In the rows, zero is written as 128.
Turns, then the turns between two rows, first turn first; the first pair answered
turn mina:
[157 107 148 144 165 177 174 112 131 105 147 130 118 116 128 108 138  70
 134 133 155]  ->  [160 103 150 145 170 174 173 113 126 107 151 125 116 115 128 108 135  73
 137 138 157]
[105 133 131 136 125 124 125 127 151 120 132 115 125 104 140 120 118 115
 119 121 113]  ->  [110 127 130 136 137 122 119 130 128 130 141 115 115 104 132 122 115 118
 118 126 118]
[ 97 108 159 111 138 147 112 107 140 136 115 141 146  89 158 117 143 102
  93 120 166]  ->  [ 97 109 156 113 153 144 103 108 135 140 121 138 137  85 157 113 135  98
  91 125 163]
[133 114 110 117 128 142 141 112 115 127 121 118 140 110 134 132 132  82
 130  99 153]  ->  [133 116 109 116 131 143 138 111 113 130 124 119 135 112 134 131 127  83
 130  99 152]
turn fip:
[130 129 117 130 132 137 123 138 124 137 112 124 118 130 126 123 117 132
 129 124 132]  ->  [131 126 123 128 126 136 128 134 129 130 110 124 123 132 125 126 121 133
 128 119 134]
[144 113 151 134 136 148 128 137 134 142 112 109 110 164 114 136 134 164
 100 104 135]  ->  [141 102 164 133 123 147 147 131 122 125 112 118 133 159 112 137 144 145
 117  99 155]
[116 129  98 124 137 136 115 115 180 134 102 136 118 112 141  98 128  71
 131 131 114]  ->  [115 128 102 120 134 140 121 111 182 130  98 136 121 113 139 101 133  68
 136 128 121]
turn dum:
[104 131 135 132 138 128 128 117 148 112 126 142 147 128 124 128 132 101
 128 122 132]  ->  [105 127 126 137 155 129 115 120 133 129 132 135 132 123 116 125 124  99
 124 129 130]
[143  77 168 105 151 120 134 126  52 168 141 100  74 139  64 156 110 136
 129 114 176]  ->  [134  93 198 101  66 119 183 111 105  96 123 138 151 145 100 169 167 145
 152  97 179]
[151 131 113 138 144 132 110 128 119 142 139 112 104 129 114 151 112 150
 102 133 131]  ->  [147 132 130 129 101 137 136 117 146 115 121 123 131 138 125 159 133 158
 109 116 140]
[ 95 110 142 124 156 124 141 114  87 120 148 129 150  93 119 107 123  61
 177 142 149]  ->  [104  92 147 121 159 145 143 109  88 148 123  98 124 122  94 110 109  78
 156 112 176]
turn Firub:
[105 136 119 126 136 151 148 144 122 147 139 122 132 134 142 112 130 103
 130 115 145]  ->  [103 146 114 130 126 148 150 145 138 138 138 128 135 134 153 112 136 105
 132 116 135]
[135 152 103 134 127 126 113 131 140 134 136 144 113 118 135 122 132 148
 115 138 105]  ->  [141 139 117 126 139 120 114 134 102 144 152 141 109 116 116 127 124 141
 121 145 118]
[ 92 101 108 145 135 154 104  99 126 147 123 118 140 130 133 123 137  86
 116 109 118]  ->  [ 90 114 106 146 127 143 104 104 137 133 130 135 152 121 149 124 148  91
 123 122 101]

(two turns a pair)
[ 97 116 123 163 113 102 137 142 134 158 138 152 152 106 141 135 136 112
 107 152 148]  ->  [ 98 113 117 165 119 113 130 139 155 169 124 139 134 114 135 137 127 120
  91 139 149] : dum, Firub
[128 122 128 116 158 117 118 166  88 138 161 118 122 127 116 127 140 120
 129 132 129]  ->  [143 123 135 115 138 121 122 165 110 143 143 115 111 145 114 140 146 161
 105 112 132] : fip, mina
[139 152 135 128 144 132 183 149 122 126 124 116 183 106  86 152 135 111
 143 114 148]  ->  [129 160 114 136 174 127 160 155 119 137 137 116 173  86  93 139 120  94
 141 131 129] : mina, dum
[144 101 133 113 144 113 161 103  97 133 101 120 121  94 129 149  98 132
 171 167 172]  ->  [150 101 138 116 128 124 166 100 122 134  81 115 117 113 128 152  99 156
 154 144 180] : fip, dum
[131 100 108 136 149 108 134 159  92 101 149 123 160  88 122 111 115  77
 151 174 131]  ->  [160  95 109 129 154 105 118 172  69 131 157 111 124 114 101 132 103 143
 124 172 132] : fip, mina
[132  89 137 112 142 159 120 120 113 191 107 101  86 162  99 137 125 166
  96 110 172]  ->  [112 143  85 135 135 152  89 120 201 159 106 134  97 132 156 121 138 169
  90 131  96] : Firub, mina
[144 118 159 123  96 132 148 118 140 125 107 123 126 175 112 142 142 192
 105  94 154]  ->  [145 124 160 111 105 100 141 134  85 112 153 151 140 150 117 151 149 192
 130 132 137] : Firub, Firub
[142 104 132 146 159 133  97 133 130 159 135 108  84 141 117 124 111  98
 101 122 143]  ->  [140 126 148 139  90 107 130 129 151  89 145 159 153 132 158 140 162 116
 131 132 128] : dum, Firub
[ 90  87 159 127 117  98 117 154 152  78 133 137 149 125 145 162 200  92
 175 135 137]  ->  [ 94  78 129 139 186 110  70 164 129 142 135 101  84 121 119 140 152  74
 149 144 129] : mina, dum
[147 167 111 133 151  89  91 143 105 120 175 154 106 101 159 124 130 167
 124 169  67]  ->  [173 132 144 124 113 131 118 124 132 150 116 106  79 168 115 145 127 212
  85  96 133] : dum, mina
[101 131 111 141 160 128 111 134 108 149 135 119 116 106 142 103 105  97
 148 147 118]  ->  [ 99 143 103 152 143 140 106 126 148 141 118 119 115 111 156  98 111 100
 135 137 110] : Firub, Firub
[131 179 111 132 137 119 107 156 139 117 147 147 118 142 148 125 155 168
 121 161  95]  ->  [135 135 130 129 155 148 112 143 128 159 113  95  86 172 101 119 128 149
 102 121 150] : Firub, Firub
[125 126 141 122 104 118 134 136 125 112 144 135 154 125 123 135 156 118
 145 150 108]  ->  [133 138 117 127 127 115 109 146 129 131 151 128 130 124 121 135 141 137
 128 159  87] : fip, fip
[123 144 111 159 122 160 127 146 185 111 117 112 128 146 141 140 140 115
 125  83 104]  ->  [112 138 110 163 148 156 121 150 159 111 131 110 138 122 143 125 130  71
 145  98 108] : fip, mina
[128 150 131 140 110 172 123 147 147 125 124 122 111 142 134 105 119  82
 130 122 148]  ->  [127 159 131 137 114 153 118 154 125 109 147 146 127 123 144 104 128  77
 148 144 134] : dum, Firub
[145 129 114 105 133 149  89 109  70 202 186 142 119 120  90 144  80 115
 136 149 160]  ->  [146 162  87 126 104 175  76 101 185 188 139 141 109 139 123 142  89 157
  97 124 128] : fip, Firub
[136  78 194 116 131 114 115 135  75 126 137 115 141 139 100 126 140 116
 148 121 143]  ->  [115 118 165 133 113 116 110 126 150  84 132 142 176 116 151 112 159  94
 158 134  94] : Firub, dum
[136 132 105 141 143 129 136 114 156 166 113 101 105 117 135 109 125 123
 113 124 130]  ->  [137 146 101 144 135 121 135 119 166 153 119 116 112 113 148 114 135 139
 113 131 111] : mina, Firub
[144 123 155 128 137 109 131 152 116 139 124 123 112 133 106 124 110 137
 133 150 124]  ->  [141 141 143 136 123 115 130 149 159 124 115 132 121 131 128 122 121 146
 127 149 106] : Firub, Firub
[152 100 137  93 110 129 163 106  99 112 113 149 139  98 118 153 141 171
 164 149 171]  ->  [148  86 130 100 137 153 151 102 113 145  88 113 109 109  96 140 119 154
 145 127 186] : dum, Firub
[158 133 152 115 122 122 127 152 102 123 150 148 136 172 113 155 135 171
 110 132 127]  ->  [157 120 157 118 130 134 129 145 104 136 136 128 127 183 100 147 126 160
 102 115 147] : dum, Firub
[124 119 121 114  82 122 120 102 201 143  85 138 115 142 134 157 126 141
 105 108 149]  ->  [109 136  97 122 106 112 100 106 212 136 104 153 124 110 158 139 119 109
 118 134 117] : mina, dum
[121 126  90 146 172 150 103 139 131 176 140 123  73 126 111 126  97 128
 103 131 115]  ->  [123 137 102 148 115 165 129 124 198 141 106 130  96 146 130 134 128 154
  95  99 119] : Firub, dum
[113 117 128 149 116 119 149 126 126 124 152 129 113  97 116 115 138  78
 110 137 124]  ->  [114 109 133 145 121 122 149 124 117 135 147 122 104 104 104 116 132  82
 106 129 133] : Firub, mina
[122 124 125 130 149 151 114 127 147 134 111 113 114 136 136 121 109 120
 126 114 128]  ->  [121 136 118 135 139 144 112 133 158 118 116 127 123 136 150 127 115 134
 127 124 107] : mina, Firub
[126 117 137 118 129 143 161 124 124 131 123 118 128 130  85 112 128 124
 120 110 149]  ->  [116 136 127 125 108 135 163 125 158 105 124 143 149 121 114 112 145 131
 127 122 123] : mina, Firub
[131 138 142 117  97 121 146 123 155  97 110 136 147 134 139 138 158 142
 140 109 121]  ->  [136 109 160 105 120 126 149 125  99 124 118 114 130 144 103 139 140 131
 142 102 157] : Firub, Firub
[134 150  76 146 153 120  91 150 152 133 131 151  89 130 164 126 107 189
  88 171  73]  ->  [146 109  97 137 174 138  94 146 111 175 117 108  57 150 117 127  80 168
  82 144 126] : Firub, Firub
[ 63  89 145 107 149 113 138  93 100 145 149  98 132  94  98 105 124  57
 159 121 151]  ->  [ 91  84 154  95 149 103 129 106  58 169 162  96 105 115  75 131 118 116
 142 119 155] : fip, mina
[140 136 141 122  69  75 136 123 131  81 169 148 191 144 149 175 161 195
 181 155  72]  ->  [163 112 143 111 106  71 115 136  64 138 188 120 136 158 109 185 127 223
 159 156  87] : dum, mina
[ 94 184  99 159 150 154  83 142 191 131 104 119 120 134 135 112 148 142
 110 128  80]  ->  [111 156 128 147 121 170 106 137 184 144  73  95 114 170 106 127 154 169
  96  92 125] : mina, dum
[133 109 152 138 102 129 154 131 115 123 104 115 147 133 112 125 141 112
 134 100 181]  ->  [132 113 125 142 153 112 120 146  76 149 139 115 122 108 107 108 117  95
 136 135 155] : dum, dum
[134 132 133 122 114  88 128 141 101 110 160 154 140 129 139 140 127 169
 134 147  99]  ->  [142 108 141 118 137 107 126 139  84 144 146 122 108 149 104 138 107 174
 113 127 126] : fip, Firub
[115 141 114 123 131 131 133 127 142 104 123 138 142 109 146 129 136 104
 136 132 112]  ->  [119 118 127 119 146 143 136 123 119 131 110 111 122 122 118 127 123  95
 129 112 144] : Firub, Firub
[121 109 142 134 143 117 119 169 143 103 149 147 126  81 148 136 147 100
 143 109 107]  ->  [129  96 139 134 165 125 106 171 120 130 153 126 102  88 125 136 130 105
 134 105 118] : fip, Firub
[103 130 124 119 114 147 118 134 164 132 101 114 132 127 129 124 129  94
 131 105 139]  ->  [102 131 111 122 143 138 101 142 146 142 116 118 117 112 127 118 116  82
 130 123 127] : dum, dum
[138 139 158 117  91 149 126 108 150 144 117 140 151 163 164 147 149 189
 102  98 122]  ->  [141 140 148 112 135 115 102 130  74 163 169 153 139 133 156 146 131 182
 116 147 100] : Firub, dum
[118 122 137 130 117 128 159 123 106 108 144 140 147 103 133 124 151  90
 155 131 136]  ->  [133  99 143 130 124 151 158 119 105 138 115 107 119 132 106 127 137 105
 130 104 163] : dum, dum
[124 139 120 127 145 123 108 156 109 129 154 132 107 121 138 138 116 119
 134 151 107]  ->  [124 124 147 124 105 150 139 138 152 118 110 113 121 148 129 147 131 124
 128 105 144] : Firub, dum
[133 120 127 126 112 141 150 144 129 119 137 114 103 121 134 141 151 149
 139 133 120]  ->  [130 125 117 133 126 140 140 148 133 119 144 115  99 112 140 135 147 138
 142 142 111] : mina, dum
[181 118 123 100 129 127 102 156 119 175 107 121  72 125 130 129 108 182
 163 133 149]  ->  [174 145 111 103 115 113  97 159 148 148 114 146  90 112 160 128 125 193
 165 151 118] : Firub, Firub
[143 161 127 135 108 120 140 155 172  94 117 151 133 151 170 147 154 216
  91 124  83]  ->  [150 144 156 116 106  96 160 161 101  84 149 166 158 145 151 158 166 206
 119 140 105] : Firub, mina
[ 90 168 150 134 102  66 155 110 132  92 168 148 154  83 142 153 136  99
 175 157 135]  ->  [ 93 135 158 147 104 125 161  89 184 137 100  85 117 124 107 143 115  87
 134  86 190] : Firub, Firub
[156 145 125 123 109 124 111 134 154 137 118 135 107 154 128 141 141 204
  88 117 112]  ->  [145 155 135 120  86 112 132 127 158  97 127 160 145 138 149 139 163 182
 116 127 105] : dum, fip
[124 128 153 111 104 140 159 101 155  77  80 131 201 113 109 124 123 105
 148 134 148]  ->  [135 108 133 113 173 148 116 112 113 151  89  90 130 121  66 115  69 108
 117 136 153] : dum, dum
[146 141  85 111 177 146  88 128 188 144 118 114  76 158 138 110 109 132
 103 109 111]  ->  [133 166  83 111 150 127  99 126 199  96 136 153 128 132 177 111 136 119
 132 135  82] : dum, dum
[140 129 107 151 148 139 149  84 182 136 124  92  94 157 148 115 106 147
  95 108 140]  ->  [135 137 123 131 145  83 161  98 102  99 190 143 144 117 161 124 127 131
 148 164 119] : dum, Firub
[123 129 144 130 119 128 130 124 137 129 118 134 128 136 131 132 133 140
 123 122 130]  ->  [120 124 143 128 136 121 127 128 116 138 132 135 125 128 125 127 126 129
 131 131 130] : dum, Firub
[132 116 133 111 133 130 118 131 130 161 122 114 106 142 107 127 109 138
 114 116 138]  ->  [118 140 122 112 129 107 118 137 126 126 152 150 141 111 139 122 126 120
 143 149 109] : dum, dum
[136 125 110 137 151 125 119 120 139 115 145 118 134 128 136 135 131 128
 139 167 101]  ->  [142 125 111 137 144 135 121 120 158 122 129 109 126 144 136 138 127 141
 122 156 107] : dum, Firub
[180 111 154 103 116 114 127 142  46 154 138 119 119 158  82 163 123 195
 108 117 163]  ->  [160 141 139 106 121  83 119 154  36 113 179 168 156 111 121 153 140 166
 142 171 117] : dum, dum
[137 115 137 122 140 117 120 136  73 148 141 126 109 141  90 138 117 141
 128 125 146]  ->  [128 156 115 142 105 121 114 131 162 108 124 156 133 135 140 134 144 160
 121 127 100] : Firub, Firub
[112 142 114 133 138 130 124 130 119 117 138 128 127 111 131 125 135 106
 143 147 120]  ->  [117 143 107 140 129 145 120 126 153 123 115 115 117 127 130 126 133 125
 124 127 121] : dum, Firub
[125 130 118 132 148 124 115 126 114 116 139 121 134 110 134 122 138 106
 143 142 129]  ->  [124 130 118 139 143 140 116 118 149 117 116 112 127 123 135 118 135 105
 130 127 133] : Firub, Firub
[136 164 103 153 115 130 132 104 136 115  98 177 119 126 158 119  96 158
 131 134 116]  ->  [146 154 103 151 138 123 120 113  99 139 106 166  94 129 135 122  79 162
 123 139 125] : dum, mina
[163  95 158 102  91 141 144 127  94 123  99 123 114 148 112 156 136 176
 138 138 145]  ->  [141 130 126 114  99 120 125 131 115  90 129 164 140 108 157 145 147 153
 160 180  88] : Firub, dum
[135 115 131 124 122 132 132 130 150 131 120 122 109 126 129 125 126 171
  92 116 117]  ->  [119 132 120 127 127 123 130 134 155 117 131 138 124 102 150 116 130 148
 106 136  96] : dum, mina
[109 113 121 117 158 127 130 120  84 137 131  93 132 114 133 127 124 110
 142 142 120]  ->  [109 129 123 124 113 140 147 109 156 111  98  98 146 132 149 134 144 137
 127 112 116] : dum, Firub
[136 100 141 107 134 122 129 122  66 146 147 117 107 111 127 116 134 103
 143 135 143]  ->  [132 100 155 108  88 139 157 105 126 119 106 117 130 130 139 121 156 112
 139 103 156] : dum, mina
[118 137 104 123 139 144 115 109 164 117 141 145 119 147 152  97 104 162
 117 140  75]  ->  [132 121 117 115 130 158 126 106 156 131 117 124 109 173 128 106 102 180
 102 113 106] : mina, dum
[147 147 109 131 128 152 111 137 196 144  95 108  93 154 143 127 123 189
  83 106  93]  ->  [155 137 104 126 156 147  96 147 155 167 114 100  74 150 123 125 107 187
  81 118  94] : mina, mina
[129 122 124 133 173 155  93 142  94 136 172 122 106 108 156 154 113 161
 108 157  98]  ->  [138 132 139 133 114 170 117 130 152 110 140 129 127 134 171 168 139 200
  99 125 105] : dum, Firub
[134 113 121 128 131 133 119 134 151 139 124 128 101 139 112 118 121 145
 105 132 128]  ->  [126 118 138 127 101 123 144 128 151 106 133 149 142 130 127 122 142 128
 129 132 134] : dum, fip
[112 110  95 150 161 108  83 150 137 173 160 143  89 126 176 131  79 127
 116 152 111]  ->  [120 125 110 142  95 104 111 143 183 127 145 169 126 142 201 147 118 173
 114 139 105] : dum, Firub
[125 163 114 114  81 109 131 153 154  97 118 146 170 101 157 147 188 161
 116 153 104]  ->  [142 107 146  88 122 112 138 157  49 154 136 108 134 120  91 160 157 154
 119 142 169] : Firub, dum
[102 170  93 159  94 132  79 130 155 128 138 150 106 141 140 133 131 123
 107 118 115]  ->  [ 90 161 118 148  72 134 111 115 145 103 132 155 144 141 138 138 149 100
 130 107 144] : fip, fip
[109 115 151 122 108 124 141 161 153 143 115 145 150 145 134 136 142 158
 119 159  79]  ->  [115  88 166 114 127 137 144 158 126 170 108 116 134 156 104 136 126 149
 111 140 114] : Firub, Firub
[134 100 103 111 159 143 113 124 145 153 125 113 124 142 115 130 144 156
 122 124 138]  ->  [134  98 111 108 147 146 124 123 153 144 118 116 132 148 120 136 155 162
 122 120 143] : mina, mina
[141 156 148 113  71 136 160 126 139 100 107 142 157 148 141 150 157 150
 112 111 160]  ->  [142 160 126 108 139 104 121 150  55 127 165 152 133 111 133 146 128 130
 126 171 130] : Firub, dum
[ 99 112 157 111 126 123 122  98  99 145 132 113 130 127 114 141 120  72
 115 131 159]  ->  [ 96 126 151 122  96 130 132  90 151 123 108 122 149 131 132 140 138  79
 110 118 152] : dum, Firub
[126 131 120 129 123 117 118 122 129 101 145 151 146 112 143 115 131 111
 137 144 113]  ->  [134 100 144 119 125 133 135 113 107 126 127 125 128 135 109 119 120 112
 128 114 157] : Firub, dum
[166 118 151  98  70 127 147 137 157 126 116 146 146 164 103 128 171 200
 134 129 156]  ->  [132 158  87 127 137 109  92 151 171 130 156 161 135 101 146  90 147 137
 146 190  77] : mina, dum
[114 132 107 133 126 129 139 117 115  85 112 155 127 144 151 127 117 119
 128 135 138]  ->  [120 122 111 134 132 140 134 119 114 106 100 137 106 155 136 128 107 124
 113 121 148] : dum, dum
[100  87 141 111 157 140 136 121  88 159 130 104 123 127 102 129 109  60
 153 109 169]  ->  [ 98  99 158 107 113 125 166 117  99 114 136 135 171 124 125 139 142  67
 173 115 165] : mina, dum
[115 137 145 133 126 106 146 132 124  95 134 163 149 126 141 107 138 102
 133 142 136]  ->  [114 122 147 136 129 132 150 122 145 114 103 135 134 146 122 100 128  94
 117 110 158] : Firub, Firub
[142 139  97 160 145 164 100 136 180 166 121  96 104 165 150 149 125 117
 129 109 119]  ->  [127 120 138 145 114 158 145 123 155 129 121 112 161 157 147 151 150  71
 171 101 160] : fip, fip
[122 114 116 128 170 117  91 128 203 144  78  73  96 170 126 108  90  99
  92  64  99]  ->  [145  88 145 107 178 105  98 138 129 167 100  67  82 188  89 132  85 133
  94  67 129] : mina, mina
[129 125 127 133 149 122 112 143 100 127 154 131 119 127 123 123 126 110
 118 140 127]  ->  [131 127 145 126 108 127 139 134 128  97 136 138 150 138 135 131 149 118
 124 123 137] : dum, dum
